In the rows, zero is written as 128.
Rows swapped in pairs by one turn or mirror: which row each one swaps with:
The rows were stretched afterwards, more along some directions than others.
figer: [119 145 119 127 121 145  97 140 119 108 138 150 143 127 140 108 118 133
 139 132 115 120 115 139 131 134]
kiv: [ 90 149 132 133 136 147 141 126 153 123  92 117 116 152 119 133 131 113
  92 122 141 148 143 100 131  83]
fol: [110 134 137 125 126 118 150 101 122 114 103  98 105 142 116 165  70 115
 117 143 132 133 108 130 149  98]
gal: [106 189 113 138 130 157 117 126 139 100 118 128 138 142 130 149 111 110
 102 117 132 104 130 105 118  90]
supu: [113 139 126 145 127 165 105 128 122 152 140 129 122 147 115 110  99  91
 101 122 130 155 108 118 142 109]
bez: [121 145 126 117 100 167 132 119 139 123 116 138 116 152 111 113 104 111
  78 130 116 127 121 109 114 128]
Votip: [105 161 141 156 117 137 117 147 105 153 141 107 110 143 127 161  69 134
 100 107 128 118 105 123 122 117]
vifam: [114 139 130 114 135 117 140  96 122 113 102 108 105 145 114 158  81 107
 111 133 135 141 115 122 139  96]
Rezef: [113 151 125 132 128 141 120 150 114 134 122 150  81 155 140 117 141 122
 129  98 148 124 129 107 128 114]
Mos: [131 169 121 149 127 155 117 125 137 155 100 116 143 147 138 150 126 129
  98 111 138 131 145 127 121  89]
Ragi: [114 126 119 131 102 133 156 103 150 115  92 113 108 144 106 124 102 118
 112 141 166 155 109 150 153 117]
tudu: [109 146 128 136 128 145 120 159 111 132 123 143  81 141 139 114 135 119
 120 101 154 124 132 114 133 108]
Bezu: [100 145 131 148 122 116 108 124 154 135 125 142 112 145 112 119 114 150
 135 114 146 139  98 142 123 137]
Teli: [136 125 129 133 145 122 114  89 130 156 116 112 131 133 143 121 104 112
 104 117 116 122 120 130 113 153]
vober: [ 90 152 133 156 120 142  94 129 115 131 124 112 121 160 119 117 102 130
 108 113 117 130  97 114  92  98]
Nev: [123 134 121 130 117 143  93 135 116 115 130 155 134 142 140 104 132 128
 139 139 116 128 120 143 132 139]
Bero: [134 127 135 105 133 125 124 115  93 127 119 172  88 149 151 131 125 133
 132 129 125 112 136 119 134 134]
reku: [124 141 120 130 127 140  93 136 116 113 142 158 128 138 142 108 128 125
 145 131 112 115 119 142 127 141]
zutu: [ 81 145 115 128 128 153 115 135 148 112 118 128 107 160 100 141 102 107
 110 122 155 130 125 123 145 116]
mebib: [127 158 122 145 119 127 113 109  94 133 133 121 112 149 133 129  90 144
 116 135  92 117  91 125 115 142]
Fito: [104 186 113 135 127 155 121 127 135  94 114 134 137 142 123 148 119 108
 101 118 132 109 136 116 113  81]
Tezof: [118 143 136 133 130 135 111 135 126 157 102 120 128 162 132 130 117 109
 114 126 146 118 112 129 104  89]
gemi: [104 187 109 135 128 158 115 130 135  95 119 132 147 136 125 144 120 113
 101 118 132 112 131 108 117  88]
Gos: [ 99 121 111 122 126 151 117 136 138 134 101 131 116 156 132 140 105 116
 123 107 141 125 108 137 140 125]
sok: [103 180 125 121 117 171 112 137 147 104 100 146 131 166 119 119 119 152
 108 129 155 110 113 119 133  93]
bul: [113 167 118 129 113 146  94 124 137 135 100 173 126 163 133 133 108 147
 117 104 147  95 110 123 119 128]
lop: [109 176 137 162 135 154 121 138 103 123 114 150 117 155 156 164 124 131
 107 105 130  90 148 107 133 103]
Tefop: [113 155 141  90 135 164 135 122 145 129 109 147 121 139 134 143  82 149
 125 113 158  78 107 124 132 128]
Gov: [104 192 125 145 151 157 106 136 122 154 134 134 132 143 115 133 128 124
 110 112 143 120 126  99 109 118]
lim: [107 123 110 132 106 125 151 110 149 107  93 119 101 143 104 127 105 115
 113 136 174 153 113 160 155 118]
far: [110 135 130 134 124 141 124 155 106 138 123 142  80 151 137 114 130 124
 126 107 153 128 122 118 138 120]
devi: [104 186 116 136 126 157 114 123 142 101 107 126 143 142 123 150 119 113
  98 124 138 108 131 114 113  88]
fuv: [128 162 119 146 118 132 114 114  92 130 131 119 117 141 129 129  89 147
 117 129 100 113  94 125 114 132]
Garad: [111 127 114 136 113 144 101 108 127 111 136 138 106 172 108 100  80 121
 129 152 120 131  70 123 142 147]
Sutal: [143 116 135 103 131 118 121 107  99 123 123 164  92 156 137 121 123 125
 130 141 117 124 128 126 135 140]
ketu: [123 156 125 123 141 120 119 105 145 125 122 166 104 177  99 130 149 108
 124 122 140 150 154 129 118 138]
sokit: [101 153 158 156 137 145 138 137 132 133 109 127 112 127 129 157  99 138
 128 118 149 111 133 125 145 113]
Gul: [106 178 109 131 134 157 122 122 130 102 114 133 139 142 128 145 112 100
  98 120 134 111 141 108 116  82]
Kad: [117 156 143 141  98 145 124 121 113 121 125 176  92 158 128 145  90 148
 147 139 135 113 106 122 137 153]
tene: [133 139 121 116 107 129 143 107 142 113 118 155 102 144 117 129 108 133
 102 138 126 126 117 120 119 119]
ros: [127 122 126 129 112 145  95 114 118 133 134 157 111 161 123 115 109 141
  92 126 137 137 107 130 134 157]
Zogo: [101 146 118 113 138 138 105 141 119 149 121 103 126 149 115 141  85 128
 136 133 126 152 100 125 136 115]
kug: [110 137 134 118 122 118 152  94 125 114 112 106  97 145 112 155  71 111
 113 142 130 150 114 127 146 103]
Tila: [122 141 118 120 132 149  97 134 120 106 131 159 138 133 145 109 122 129
 141 129 122 110 122 145 132 131]
tal: [104 124 110 132 108 132 146 107 146 110  98 121 104 151 104 129  95 113
 121 137 174 153 106 154 163 121]
Sivu: [127 173 137 136 114 140 112 100 152 125 134 146 111 144 109 121 133 124
 102 114 136 127 128 118 101 122]
Tafim: [123 135 136 117 133 113 145  92 122 116 108  99 103 145 115 157  84 108
 112 142 127 148 116 128 138 101]
gumot: [108 122 119 132 102 128 157 107 149 111  98 115  96 150 103 125  97 117
 106 136 170 153 105 148 153 118]
zopi: [125 137 135 129 124 132 107 105 133 120 127 139 128 164 127 114 106 128
 116 137 118 146 125 144 143 144]
Ligof: [138 127 134 104 128 117 121 113  94 121 117 164  94 148 138 136 116 132
 137 141 115 119 130 128 133 144]
Fedul: [119 167 129 131 133 138 115 127 137 148 131 165 111 167 102 121 152 121
 114  99 148 155 147 130 114 131]
sibo: [ 98 168 141 156 131 158 138 134 146 128 110 143 117 128 126 155  98 154
 116  92 170 104 121 126 149 117]
Masi: [141 115 135 110 128 117 130 105  92 119 120 160  93 140 139 127 108 128
 134 140 117 118 121 131 139 140]
tufer: [114 116 145 135 112 138 136 149 129 137 126 148 102 133 126 123 124 113
 115 129 144 118 144 148 131 121]
puf: [123 147 119 123 145 130  97 103 127 139 100 120 127 158 145 133 118 138
 103 112 133 123 103 125 114 113]
Sofo: [110 133 115 132  99 139 144 107 152 114  90 118 115 146 101 129  92 123
 106 132 169 149 107 144 151 121]
pizu: [126 170 111 143 113 146  88 126 132 134 126 147 117 169 130 123 121 152
 122 110 112 134 124 117 123 132]
feb: [113 132 123 127 120 143  96 137 114 112 132 150 129 136 142 103 111 128
 138 132 114 125 119 136 132 127]
ket: [105 137 118 125 136 122 133 128 125 128 122 137 115 151 128 121 105 135
 152 139 113 130 121 137 143 152]
Vidu: [118 135 116 139 132 129 139 141 133 123 131 142 112 157 130 128 122 115
 149 125 148 129 116 169 147 101]
ren: [126 162 130 148 112 137 107 117  86 141 132 118 115 148 129 128  94 146
 110 129  94 117  94 117 107 138]
Mizo: [127 141 121 125 135 127  99 100 129 136 100 124 120 164 140 134 119 138
 109 109 144 124  98 131 114 108]
Rudol: [125 150 116 128 153 145 105 105 116 135 131 135 142 150 139 115 103 122
 116 117 128  94 109 127  95 128]
mekup: [136 160 127 144 116 135 113 110  89 137 138 123 113 150 132 127  90 141
 118 133 100 111  91 123 113 136]
pudu: [118 134 133 116 132 119 149  94 129 108 108 111 100 140 115 161  78 104
 109 140 132 142 119 125 145 101]
zafaz: [113 177 124 145 141 145  95 132 114 148 121 150 123 142 141 155 142 138
 146  99 149  93 129 130 116 130]
Sos: [119 137 128 140 124 145 120 155 110 144 130 149  84 149 135 113 138 110
 119  96 147 136 134 111 131 111]
Rados: [104 133 144 129 139 139 112 106 136 138 113 157 103 167 130 101 109 130
 125 138 158 135 121 129 150 131]
pemi: [141 127 133 110 130 113 126 105  94 115 115 160  91 149 143 139 116 140
 138 139 117 110 123 128 133 144]
Robu: [126 143 115 123 146 128  99 105 131 138 100 118 129 153 139 130 123 134
 104 103 142 130 108 131 112 101]
kozor: [129 139 116 123 144 126 103  95 133 137 105 122 123 156 142 135 113 134
 105 104 139 121 101 131 114 117]
lusas: [110 126 129 122 104 136 149 116 131 122 130 157  80 172  93 134 131  99
 116 125 136 157 122 136 123 113]
zimet: [115 145 138 135 120 146 123 156 112 138 125 154  81 146 140 110 138 118
 117 102 152 123 136 110 128 106]
gira: [132 163 139 109 138 142 118 106 147 143 131 157 103 177 116 134 123  91
 112 119 152 153 139 108 110 110]
sot: [ 91 163 141 162 140 122 131 132 111 148 123 149  81 173 132 144 118 109
 133 113 148 122 137 120 130  98]
kur: [ 95 160 124 163 118 141  89 117 102 140 109 120 106 160 124 136 123 126
  96 109 101 130 117  85 105 136]

Swapped with far: gumot
Swapped with pizu: Mos
Swapped with Sos: Sofo
Swapped with Garad: Tezof
Swapped with kur: Teli
Swapped with tudu: lim
Swapped with mekup: Mizo
Swapped with vifam: Masi
Swapped with Bero: kug
Swapped with figer: gemi

Rows swapped in pairs by one turn or mirror: which row each one swaps with:
The rows were stretched afterwards, more along some directions than others.
zazo: [112 144 148 120 126 129 110 136 139 127 110 138 117 102 137 113 123 147
 130]
mar: [128 130 121 119 143 134 132 144 132 120 142 116 120 127 129  90 148 126
 108]
Keto: [115 141 128 124 135 136 131 140 155 124 144 123 129 123 126 103 143 122
 118]
Lev: [127 134 118 133 141 143 135 141 131 115 132 121 118 127 127 107 139 122
 115]
pup: [130 132 126 127 139 138 130 143 144 123 138 121 121 123 117 103 145 123
 119]
Lafor: [119 152 135 117 136 128 103 133 120 124 104 124 117 107 156 122 123 152
 119]
lapud: [123 143 130 130 140 128 112 137 118 123 113 129 121 108 146 118 120 144
 108]
bil: [ 96 125 127 115 141  99 133 155 135 126 139 126 142 106 140 124 148 138
 123]
Nar: [167 113 117 152 111 131 137 108 112 134 147 139 139 146 115 128 134 120
 129]
lak: [130 113 151 154 109 125 125 114 118 148 117 132 110 133 130 139 116 117
 154]
Ganop: [112 134 141 125 139 122 115 144 125 132 113 125 120  98 147 113 127 146
 115]
lage: [124 139 148 115 134 126  98 140 125 125 119 122 115 108 141 103 127 145
 112]
Migud: [128 143 121 112 138 141 126 138 133 111 136 123 121 128 130 110 149 132
 118]
Rolas: [163 119 111 153 115 121 147 109 124 136 150 144 140 151 111 126 130 115
 122]
meloz: [163 121 108 154 112 127 159 114 117 132 138 138 137 151 116 125 121 125
 114]
poti: [122 101 144 158 120 122 124 118 109 154 115 123 111 132 130 135 128 125
 156]
tun: [124 129 143 145 114 122 126 121 114 145 112 138 112 139 144 140 116 127
 145]
Fif: [129 150 121 111 131 135 120 142 139 116 144 122 124 126 128 100 146 126
 111]
padas: [129 119 144 147 124 120 118 117 112 151 117 127 114 136 135 150 119 123
 146]
zolag: [136 139 119 133 128 127 129 141 138 127 111 123 119 122 135 128 119 125
 149]
loti: [164 137 119 121 104 135 132 107 113 121 139 147 141 149 111 134 139 124
 129]
Lelet: [136 146 116 126 101 151 131 112 137 121 116 121 120 123 155 150 125 132
 147]
vafi: [125 133  94 140 117 138 167 122 129 120 113 123 143 121 147 175 100 124
 138]
gazu: [130 119 155 152 115 115 120 120 121 150 123 136 109 139 121 119 125 124
 152]
mer: [117 140 122 115 133 138 130 144 139 114 138 115 122 120 141 103 142 123
 117]
sulev: [ 90 119 108 130 142 105 149 132 138 134 121 120 150 113 126 174 113 141
 132]
pud: [112 146 140 108 133 122 106 144 122 124 114 131 111 103 144 108 132 152
 120]
Desa: [169 133 125 154 109 123 135 112 126 136 152 142 138 155 113 113 130 113
 123]
Zilaf: [167 128 107 151 112 130 151 111 113 128 132 145 137 153 117 135 128 116
 125]
mefe: [123 127 126 148 120 138 146 134 144 132 114 110 135 129 141 127 107 137
 139]
mel: [127 116 144 153 125 117 121 118 126 156 130 112 119 142 126 140 113 124
 132]
Vopos: [169 144 112 147 104 129 138  92 118 129 140 155 132 147 129 143 124 132
 124]
kekar: [ 89 114 130 134 151 102 133 144 157 145 144 102 154 126 122 127 128 149
 119]
dib: [130 136 143 154 103 133 124  99 125 142 113 135 104 141 136 150 119 123
 159]
vav: [116 142 133 109 138 119 106 141 131 121 119 130 121 106 136 111 127 151
 116]
tarug: [ 96 137 121 130 136 112 143 125 150 130 128 133 135 120 125 161 115 138
 128]
neze: [100 126 120 112 134 112 123 125 132 137 125 125 125 109 146 149 141 162
 133]
fuze: [119 128 144 125 124 124 110 115 106 151 110 125 111 134 139 147 125 132
 150]
Dokot: [138 160 101 146 106 142 158 110 139 117 111 138 133 126 149 161  94 125
 128]
soku: [163 142 112 147 112 129 135 112 134 133 143 143 138 166 109 128 125 112
 124]

Swapped with mer: vav
Swapped with vafi: sulev
Swapped with dib: Vopos
Swapped with gazu: Desa

Rows swapped in pairs by one turn or mirror: which row each one swaps with:
The rows were stretched afterwards, more along some directions than others.
sezi: [146 130 122 164  86 113 106 110 109 137 147 111 110  99 122 114]
fom: [132 111 122 158 120 158 100 136 104 142 128 123 113 119 132 125]
gokoz: [137 140 129 165  96 118  92 116 126 119 143 108 128 112 118 111]
vom: [104 120 144 168 116 148 126 125 107 181 125 129 125 107 111 120]
givu: [123 150 135 174 112 127 127  92 119 160 142 139 121 110 113 119]
rege: [105 122 148 166 102 146 101 126 139 145 129 152 118 128 113 132]
ludal: [111 136 148 161 103 109 145  98 139 137 133 127 117 104 109 113]
dis: [100 161 163 161 137 124 104 110 141 168 128 141 107 136 110 106]
til: [120 128 151 154 135 127 131 115 121 172 129 110 105 117 103  96]
nefar: [106 124 144 156 111 130 136 116 107 168 139 135 136 110 121 125]
falim: [120 148 129 168 119 138 118 111 111 161 139 146 108 119 120 126]
lut: [144  76 120 145 118 146 124 154 124 132 123  91 136 115 119 127]
fad: [126 138 146 160 118 128 115 104 113 150 150 145 132 117 124 126]
mog: [133 107 157 143 133 136 125 128 104 163 137 112 117 114 110 102]
Lizat: [ 90 118 156 169  72 122 109 106 113 149 135 132 104  88 112 118]
vup: [143 126 137 173 112 130 137 110 157 130 122 117 115 110 100  99]
gubon: [133 114 147 168 118 145  80 124 132 158 129 130 108 124 121 116]
ruge: [116  95 145 147 120 151  88 161 128 154 123 110 110 136 113 116]
Depi: [138 104 138 161 120 126 102 132 130 161 142 115 127 127 116 131]
kem: [102  88 153 161 137 152 118 148 146 165 116 106 145 120 123 124]
pogi: [138  96 161 155 136 127 140 128 143 163 127 111 117 122  90 109]
vef: [126 149 158 149 123 114 117 106 121 160 143 133 110 124 112  98]
niza: [139 147 132 172  99 120 117 103 106 147 152 140 121 115 113 120]
gige: [129 151 137 185  98 137 118 101 124 129 138 144 123 114 115 111]
Pamin: [139  81 136 161 107 133 101 137 111 148 137 108 124 109 121 135]
nub: [101 132 140 163 122 144  83 127 108 163 134 126 111 111 134 121]
deg: [135 107 162 171 113 145  99 119 131 167 127 125 103 107 111 102]
rul: [105 121 152 164 111 136  97 132 116 151 130 116 102 122 119 101]
rilof: [123 120 150 159  94 123 100 107 139 135 134 145  96 116 117 125]
Kedas: [129 149 146 155 146 134 139 115 129 156 127 130 101 129 101 100]
bogo: [125 135 147 160 132 147 127 110 132 133 121 145 104 123 113 112]
Pafe: [146 124 154 183 118 105 111 112 161 134 122 120 108 118  98 112]
mobor: [104  76 156 157 141 160 134 148 141 167 106 109 135 118 109 120]
Kon: [149 125 138 168 100 115 114 101 105 149 149 122 117  98 125 113]
nifi: [129 117 154 156 131 115 153 110 132 145 131 110 134 108 112 107]
gutar: [111  98 131 171  91 136  98 132 128 157 127 111 104 104 124 117]
Sedas: [153 109 153 156 135 121 125 120 145 129 131 112 123 124 102 114]
Zilov: [130 142 153 170 126 147 136 100 121 150 126 138 111  97 102  99]
vabun: [112 133 158 151 130 115 128 121 126 157 136 120 113 129 104 105]
fezur: [133  80 135 178 116 125 116 146 138 148 117  93 132 108 110 129]

Swapped with rilof: lut
Swapped with ruge: rege
Swapped with mobor: gubon
Swapped with vabun: niza

